Read these off the grid that follows.
1) Which number is the 1st entry on the diagonal from the top-right corner?
2) Which number is the last entry, reading row by row?
3) Which number is the smallest entry in the first column?
4) Which number is the entry in the bottom-left corner?
5) Which number is the entry just left of the largest entry?
6) Which number is the 2nd entry, reading row by row?
7) Which number is the third entry from the end, reading row by row?
8) Which number is the fifth entry, reading row by row?
[[125 127 131 126 127 130 124 128 127 128 128 130 129 129]
 [120 123 133 119 127 128 117 129 125 128 126 134 127 134]
 [129 129 127 128 128 128 129 128 128 128 128 128 127 129]
 [128 128 128 128 128 128 128 128 128 128 128 128 128 128]
 [129 136 121 121 127 123 131 132 124 126 130 133 127 138]
 [112 115 129 105 128 118 106 132 124 130 123 139 126 144]
 [128 128 128 128 128 128 128 128 128 128 128 128 128 128]
 [128 128 128 128 128 128 128 128 128 128 128 128 128 128]]
1) 129
2) 128
3) 112
4) 128
5) 126
6) 127
7) 128
8) 127

Read these off the array that follows.
1) Find the smallest entry in the first column.
2) Find the 3rd entry from the end, reading row by row.
3) Find the last entry, reading row by row.
4) Find the top-right entry.
5) Find the second entry from the end, reading row by row.
6) Find the largest entry in the first column.
[[118 132 132 123 121 139 127 130 139 133 128 125]
 [129 111 125 129 119 132 127 120 127 122 134 130]
 [133 124 120 127 121 121 128 131 135 130 130 122]
 [136 133 131 108 132 115 134 122 128 136 120 120]
 [125 116 124 131 116 134 119 125 132 129 129 133]
 [139 138 127 118 135 102 130 131 123 139 113 115]
 [127 117 124 135 121 133 115 129 126 128 129 137]
 [129 122 128 126 122 136 132 115 130 130 130 133]
 [129 122 134 135 136 122 126 126 105 113 126 133]
 [123 121 131 136 135 133 130 131 117 105 138 132]
 [130 142 129 122 132 114 126 130 125 138 112 126]
 [132 129 133 117 127 121 133 128 133 138 126 114]]
1) 118
2) 138
3) 114
4) 125
5) 126
6) 139

[[119 113 122 127 154 125 124 122]
 [115 129 116 128 134 131 134 120]
 [144 148 124 136 111 121 128 116]
 [126 123 144 112 118 135 126 147]
 [138 142 120 142 110 124 128 110]
 [123 120 135 121 112 127 122 146]
 [138 138 118 138 109 131 125 112]
 [132 133 120 132 115 135 128 117]
 [149 147 120 127 115 132 121 117]
 [124 118 121 129 119 139 123 122]
 [143 138 121 118 118 140 120 120]]
Indices start at 1.
Read off the bottom entry of the column that holds the smallest entry.
A: 118
The entry at row 1, column 3 -> 122
The top-right entry is 122
Read off the entry in row 1 and column 1.
A: 119
The entry just right of the largest entry is 125
The entry at row 3, column 3 is 124
The entry at row 3, column 2 -> 148
Read off the entry in the bottom-right corner.
A: 120
Read off the entry at row 2, column 1.
A: 115
The entry in row 1 and column 2 is 113
Read off the entry in row 3 and column 1.
A: 144
The largest entry -> 154
The bottom-left entry: 143
The entry just left of the smallest entry -> 138
Read off the entry directly above the smallest entry.
A: 112
Read off the entry directly below the smallest entry.
A: 115
The entry just right of 139 -> 123

Read these off the row that follows.
1) The centre entry?
2) The entry just right of 125?
[128 125 134 123 133 111 145 150 111 118 121]
1) 111
2) 134

data = [135 123 132 141 136 118 140 135 100 102]
The entry just left of 136 -> 141
The entry just right of 118 -> 140
The entry just left of 123 -> 135

Questions about the table below.
1) Read off the 4th entry, reading row by row.
2) Read off the entry directly above the largest entry.
3) Read off the bottom-left entry.
4) Read off the last entry, reading row by row.
5) Read off the entry in the top-left corner.
6) Read off the first entry in the row that holds the smallest entry.
7) Read off the smallest entry.
8) Read off the smallest entry in the first row.
[[130 131 132 127 127 125 133 129 128 129 130 127 130 126]
 [129 128 128 129 128 128 130 127 128 127 128 128 128 128]
 [128 128 127 128 128 129 129 128 127 127 128 128 128 128]
 [129 125 128 129 130 126 101 130 129 131 127 131 130 129]
 [128 129 128 128 128 127 124 127 127 127 128 128 128 128]
 [129 126 128 126 129 127 151 128 128 128 129 125 129 129]
 [129 128 131 126 125 130 134 134 127 134 130 127 128 125]
 [128 127 129 128 129 127 127 126 128 128 130 128 128 130]
 [129 129 129 128 128 128 122 128 128 126 130 129 129 126]
 [130 131 126 127 126 126 130 128 130 127 128 128 129 130]
 [129 129 128 128 128 129 123 127 127 127 128 129 127 128]
 [127 127 127 126 130 129 137 127 128 128 127 127 129 128]
 [127 131 128 129 126 128 134 131 127 129 129 127 130 128]]
1) 127
2) 124
3) 127
4) 128
5) 130
6) 129
7) 101
8) 125
